128 stands for zero in the data rows.
Here are some points:
"182 137 069 153 255 156 162 146 028 076 129 088 098 022 110 082 164 175 091 086 130 116 109 147"
"151 154 135 171 141 126 157 167 131 181 167 193 127 162 152 162 169 138 117 159 088 118 150 101"
"111 118 147 126 103 115 125 094 143 134 115 119 124 148 114 116 133 137 126 124 130 120 129 139"
"165 194 133 136 158 180 131 097 141 100 162 105 088 143 174 106 149 127 141 169 101 198 184 143"
"128 151 145 119 132 136 120 123 185 102 118 112 113 125 138 095 110 130 108 141 125 168 109 118"
"131 160 134 128 137 135 136 140 131 167 157 169 136 148 141 146 149 119 118 149 072 147 194 133"
"140 111 138 119 098 117 100 133 094 133 115 144 138 147 111 123 106 132 127 124 114 097 112 105"
"121 121 128 130 121 137 111 132 144 129 136 134 137 134 128 126 129 111 119 118 127 131 118 134"
"127 141 138 127 125 113 139 136 148 119 138 142 168 148 131 131 131 147 118 145 131 131 132 142"
"171 114 122 158 142 119 125 154 121 129 134 152 148 125 158 131 127 098 127 094 160 111 123 131"
"118 159 158 087 141 104 128 130 134 169 123 195 149 148 127 138 129 099 131 127 115 144 169 147"
"124 116 126 126 123 137 111 134 140 123 144 137 133 123 130 125 120 102 114 109 128 133 117 139"
"118 111 130 128 099 121 111 096 133 116 110 107 106 120 118 074 128 133 122 124 118 124 083 112"
"095 145 142 116 178 118 111 205 145 140 127 082 115 078 157 144 130 131 193 145 175 175 155 151"
"146 131 129 137 107 130 127 126 143 164 128 127 133 134 095 146 088 096 133 114 135 139 109 147"
"076 145 150 140 145 120 108 114 100 107 127 160 173 147 140 101 093 128 101 129 104 137 140 134"
"102 145 149 140 117 131 131 093 151 152 117 121 155 146 118 147 134 137 140 145 127 133 117 134"
"118 103 188 089 096 148 128 083 143 160 119 093 106 114 132 167 143 152 137 122 163 132 157 142"
"098 123 155 092 112 130 120 088 118 144 117 122 124 131 112 129 126 118 113 111 129 125 125 114"
"105 103 111 121 116 128 127 104 127 115 121 085 142 127 110 090 099 146 109 124 117 109 124 098"
"131 134 137 120 104 108 126 125 159 108 130 121 141 149 124 117 115 134 134 152 131 125 127 136"
"124 121 133 127 110 124 132 121 153 152 120 137 122 145 112 125 127 143 132 130 143 125 135 129"
"120 130 153 134 114 157 126 122 167 129 139 123 131 136 110 135 127 137 143 136 125 146 127 139"
"132 113 125 108 113 110 133 120 157 160 110 127 078 126 106 138 104 136 139 128 156 123 146 125"
"150 112 151 135 107 124 106 140 108 146 128 155 150 154 125 129 113 138 138 138 121 110 122 122"
"154 169 126 077 155 114 121 089 080 129 143 168 074 140 142 088 141 084 132 126 090 158 236 151"
"091 124 151 134 104 134 111 092 125 125 119 126 152 150 103 125 116 120 125 126 122 109 115 128"
"129 133 134 144 110 135 132 122 143 152 129 133 140 143 109 134 111 116 132 120 133 132 116 142"
"129 129 117 132 137 151 173 150 169 133 134 104 143 145 170 128 151 139 133 141 154 149 162 124"
"104 143 130 140 123 136 132 128 142 127 140 129 129 137 142 116 141 127 139 136 114 126 105 125"
"140 127 118 106 109 111 124 093 117 119 123 124 082 137 136 098 140 120 136 136 103 134 189 142"
"128 166 137 150 122 114 088 122 106 092 137 155 160 145 136 120 112 104 144 136 142 088 150 132"
"112 131 114 134 141 111 140 124 156 135 119 118 160 141 153 113 114 154 092 142 101 121 144 137"
"099 126 121 146 122 151 129 125 115 130 134 133 161 151 112 122 122 165 118 152 149 120 133 125"
"152 125 132 103 098 091 116 132 150 088 124 109 135 116 117 116 092 102 142 150 124 133 128 144"
"095 130 134 134 115 114 131 122 134 122 108 139 147 134 120 122 125 141 126 113 097 142 120 141"
"154 086 035 093 179 146 151 189 036 114 092 111 095 093 227 116 160 080 108 013 140 160 111 115"
"113 139 130 126 097 096 126 110 142 139 108 131 142 122 120 123 122 132 130 137 120 115 114 114"
"097 149 125 148 130 129 127 138 132 122 102 135 136 145 121 146 129 157 145 137 120 134 103 132"
"164 178 150 129 121 200 155 154 095 156 195 124 120 112 187 155 151 098 160 140 121 162 182 155"
"119 178 094 199 122 121 146 113 090 061 132 144 099 120 153 141 156 144 168 142 125 126 083 120"
"111 130 118 150 104 145 139 133 130 129 146 142 154 149 127 146 131 147 112 146 149 107 123 121"
"137 136 149 158 124 124 120 108 121 118 152 145 137 153 132 100 142 151 155 157 149 118 123 133"
"088 119 137 117 095 096 086 109 109 088 105 119 154 121 109 121 083 103 126 113 120 073 134 111"
"105 126 114 130 126 121 139 122 144 145 114 108 145 131 132 121 118 144 125 135 134 127 122 136"
"107 132 161 116 117 152 139 097 159 135 125 108 142 150 119 138 128 129 128 127 118 154 095 147"
"104 114 117 109 112 124 135 119 124 122 116 117 113 146 118 112 152 124 117 109 110 117 113 092"
"126 133 108 126 107 087 113 109 140 114 115 109 148 121 144 107 102 111 116 147 129 096 169 137"
"115 118 127 091 099 093 114 115 138 141 098 141 121 127 119 122 113 117 129 117 111 115 143 135"
"088 149 148 145 175 130 131 175 161 130 127 087 146 137 168 146 136 165 171 159 202 158 148 150"
"170 113 111 189 137 141 125 144 090 144 184 166 116 138 154 143 150 222 150 206 196 092 109 142"
"112 114 130 121 119 144 114 127 127 131 141 131 130 137 130 130 127 112 133 120 123 126 116 128"
"120 117 132 119 117 126 110 140 122 142 115 133 125 126 113 123 129 128 123 120 127 113 125 114"
"111 132 118 143 123 131 120 131 137 134 125 136 148 157 124 134 128 155 123 150 141 125 117 130"
"166 154 150 109 122 122 126 151 159 099 146 116 141 138 154 134 121 134 166 177 148 141 132 146"
"096 102 126 053 152 142 171 118 076 124 096 108 065 140 156 096 177 097 138 075 131 149 144 069"
"160 087 129 104 126 135 146 141 118 199 116 102 152 159 171 140 126 144 144 138 123 110 154 128"
"083 143 112 126 104 128 116 108 106 116 100 136 121 126 111 122 112 113 125 127 068 135 142 136"
"147 139 107 169 122 128 162 109 147 122 155 108 148 149 171 106 129 142 129 167 133 111 150 123"
"145 105 134 138 084 103 110 104 118 116 126 122 121 121 120 088 122 130 154 157 125 101 101 140"
"155 123 110 142 203 170 103 144 104 067 178 110 067 080 102 170 148 083 103 124 135 106 129 154"
"064 122 053 093 168 165 148 169 069 068 094 065 037 042 156 120 173 097 135 062 160 146 109 069"
"171 125 131 169 196 168 122 155 142 065 188 107 089 094 108 179 125 110 098 136 156 115 159 195"
Then 16 other points, each followed by its number:
"245 111 116 200 205 109 119 153 106 101 154 129 060 053 166 064 178 134 109 143 166 133 091 180" 0
"169 140 138 157 114 144 152 145 147 188 146 136 147 141 102 172 080 085 149 109 162 149 122 173" 1
"188 158 151 163 132 154 148 160 157 195 163 133 153 141 103 196 087 089 162 108 180 163 142 191" 2
"121 123 154 123 120 172 122 120 169 121 146 116 113 118 100 152 121 124 145 136 123 152 129 137" 3
"107 149 139 131 132 121 113 136 164 114 131 120 116 120 133 104 122 123 122 139 132 150 124 122" 4
"120 129 117 120 119 110 128 121 129 120 121 131 149 127 127 113 129 137 116 124 111 127 107 140" 5
"144 154 162 131 144 136 158 123 120 150 127 185 114 146 139 124 142 127 119 141 139 123 165 100" 6
"121 104 176 100 100 142 141 095 149 154 123 102 115 131 130 160 151 151 135 121 162 127 152 143" 7
"121 137 107 162 129 151 139 121 135 121 134 149 148 148 119 153 144 148 132 129 154 094 129 120" 8
"116 116 130 103 101 101 120 110 143 138 098 142 129 131 117 116 119 119 127 121 110 117 135 141" 9
"112 124 124 101 116 109 131 100 117 135 119 156 112 136 125 092 121 110 113 122 091 119 111 111" 10
"120 122 125 131 106 104 132 094 133 126 116 114 126 131 117 103 135 149 137 139 125 115 098 113" 11
"124 120 113 140 128 129 128 117 123 130 115 136 140 125 129 115 139 110 125 099 127 118 110 130" 12
"141 132 122 116 100 152 122 119 115 139 140 122 126 111 133 117 109 088 122 128 083 140 145 146" 13
"110 140 128 123 111 145 120 117 111 114 145 132 138 139 135 114 129 125 135 140 105 118 133 112" 14
"147 142 119 151 120 110 170 113 143 136 114 106 129 087 160 148 148 124 173 134 108 124 104 093" 15
Which two of these numbered points are nearest to each point below by angle, seen from the average point of the first points? Their numbers follow each, nearest first.
"129 114 120 137 123 141 135 136 133 127 122 130 138 151 145 112 140 121 128 116 125 141 123 120" > 12 5
"121 147 124 138 118 132 115 112 109 108 145 138 133 151 128 111 129 119 139 145 109 121 150 129" > 14 13
"106 131 118 082 116 116 124 100 113 135 123 144 116 134 115 095 121 096 112 124 075 133 143 130" > 10 9
"192 156 150 132 130 198 149 155 120 166 189 142 140 118 171 152 123 085 158 142 097 189 191 182" > 2 13
"123 068 033 078 149 135 131 160 052 097 084 092 085 082 183 094 144 072 095 032 119 139 078 095" > 12 10
"159 151 146 128 121 116 133 155 170 106 155 146 152 150 128 143 118 131 136 177 158 143 148 143" > 2 1
"126 122 139 060 179 127 121 116 102 122 117 118 106 098 111 067 122 133 088 075 136 148 163 091" > 10 4
"095 114 112 132 119 142 126 132 106 111 148 116 157 137 100 135 118 165 099 144 163 105 132 111" > 8 14
"132 115 116 115 140 166 097 174 113 130 185 160 131 116 121 191 112 077 105 113 161 143 150 155" > 2 1
"094 079 167 052 077 128 112 069 131 148 092 072 076 100 114 162 126 144 121 108 159 109 139 132" > 7 9
"108 168 138 135 129 125 126 139 152 105 122 151 130 131 126 135 113 140 128 138 123 165 126 133" > 4 3
"153 123 150 140 157 150 095 188 116 192 107 156 131 142 145 143 148 126 157 141 128 143 160 140" > 2 6
"132 130 149 080 114 096 123 133 158 160 092 165 136 132 143 142 125 113 143 131 128 121 173 176" > 9 7
"132 120 129 125 135 154 106 165 134 125 162 146 142 133 122 158 111 106 112 125 140 133 144 147" > 2 1
"120 107 115 126 121 131 139 134 126 118 113 118 134 149 147 109 137 122 126 107 125 134 122 124" > 12 5
"169 083 113 169 153 093 115 111 096 094 128 106 078 086 137 075 140 138 106 136 129 099 094 155" > 0 11
Here are 16 other points, each followed by its number:
"161 088 115 139 118 152 102 160 061 208 111 184 176 161 125 186 105 138 108 154 161 121 156 161" 0
"115 150 146 124 108 138 098 131 114 106 136 143 163 119 137 135 112 118 146 138 135 098 133 106" 1
"117 108 130 127 101 121 110 093 135 114 111 103 103 117 115 070 124 136 118 124 117 125 077 108" 2
"103 119 149 113 128 108 136 122 144 134 111 139 135 138 126 110 127 150 097 127 120 131 150 130" 3
"213 170 172 137 156 125 134 179 179 100 177 139 149 147 152 153 095 126 165 207 166 183 159 147" 4
"141 134 136 125 108 113 126 129 154 117 131 128 144 139 123 118 120 130 139 149 121 132 125 145" 5
"117 126 114 127 095 090 115 105 140 112 118 109 152 123 137 112 102 117 119 139 128 096 157 131" 6
"078 136 144 072 187 081 124 158 096 148 133 142 126 133 165 139 173 140 052 084 048 138 127 075" 7
"109 118 097 141 112 131 121 109 116 104 122 135 128 134 105 141 128 128 109 116 135 076 107 104" 8
"111 116 123 109 108 099 118 125 115 125 138 119 130 130 107 110 131 149 097 120 106 105 114 091" 9
"100 151 122 132 128 123 129 121 131 111 113 143 124 117 116 132 115 141 128 124 112 150 110 128" 10
"095 125 118 134 134 147 129 151 116 149 134 118 154 161 141 161 142 162 130 161 186 137 118 125" 11
"103 144 121 145 110 131 141 122 129 121 119 144 139 143 129 131 134 132 140 129 108 129 095 127" 12
"091 118 156 094 108 120 116 085 126 140 104 123 126 134 094 132 122 109 091 106 126 118 135 126" 13
"098 122 127 120 119 118 117 118 118 128 122 120 135 139 101 105 133 145 109 124 100 113 126 098" 14
"129 125 131 133 104 097 129 103 130 134 126 124 120 119 123 098 129 149 135 144 129 117 089 109" 15
The same question for these:
"175 081 110 106 109 145 111 176 068 176 123 168 172 152 107 204 119 152 088 143 184 104 152 132" > 0 11
"115 119 115 153 109 132 153 111 152 144 124 114 145 135 155 105 099 129 126 161 116 105 136 123" > 6 15
"115 148 132 146 108 112 101 110 112 096 126 150 154 140 124 117 116 109 138 134 135 100 141 127" > 1 6
"106 127 142 131 146 146 123 154 108 107 145 077 134 086 133 099 132 164 164 121 132 129 147 125" > 1 2
"136 099 117 104 113 115 086 168 108 123 165 136 118 087 139 150 073 071 101 109 135 118 122 129" > 1 0
"118 119 107 147 116 144 129 122 137 115 128 135 140 118 111 142 139 117 115 110 165 105 123 115" > 8 1
"100 130 122 132 105 127 141 126 130 111 110 126 133 141 124 123 134 136 133 122 119 130 109 116" > 12 10
"133 124 122 117 106 108 121 148 143 112 125 116 151 143 118 133 121 129 141 152 157 123 119 137" > 5 11
"156 123 137 137 138 079 155 093 127 139 127 102 115 118 140 105 155 193 179 179 165 132 092 104" > 15 2
"114 129 126 139 122 142 132 099 142 119 113 120 124 125 112 110 138 131 136 110 121 125 104 115" > 2 12
"096 150 097 072 199 060 138 158 099 151 142 170 129 080 145 157 169 146 015 060 061 150 133 108" > 7 9
"094 114 150 100 134 097 132 124 146 132 106 139 124 128 128 115 119 161 084 114 125 136 163 133" > 3 13
"100 123 126 120 117 120 116 117 116 123 130 125 145 139 102 104 135 139 108 125 096 115 120 102" > 14 9
"082 138 130 139 149 152 112 128 122 112 129 102 138 119 127 097 127 148 143 139 131 130 130 119" > 14 2
"128 140 136 136 128 129 153 132 122 148 154 144 115 146 150 141 176 130 125 127 095 101 108 078" > 7 12
"119 143 136 122 120 122 129 105 131 130 134 149 125 151 130 104 139 125 128 138 108 134 157 133" > 3 14
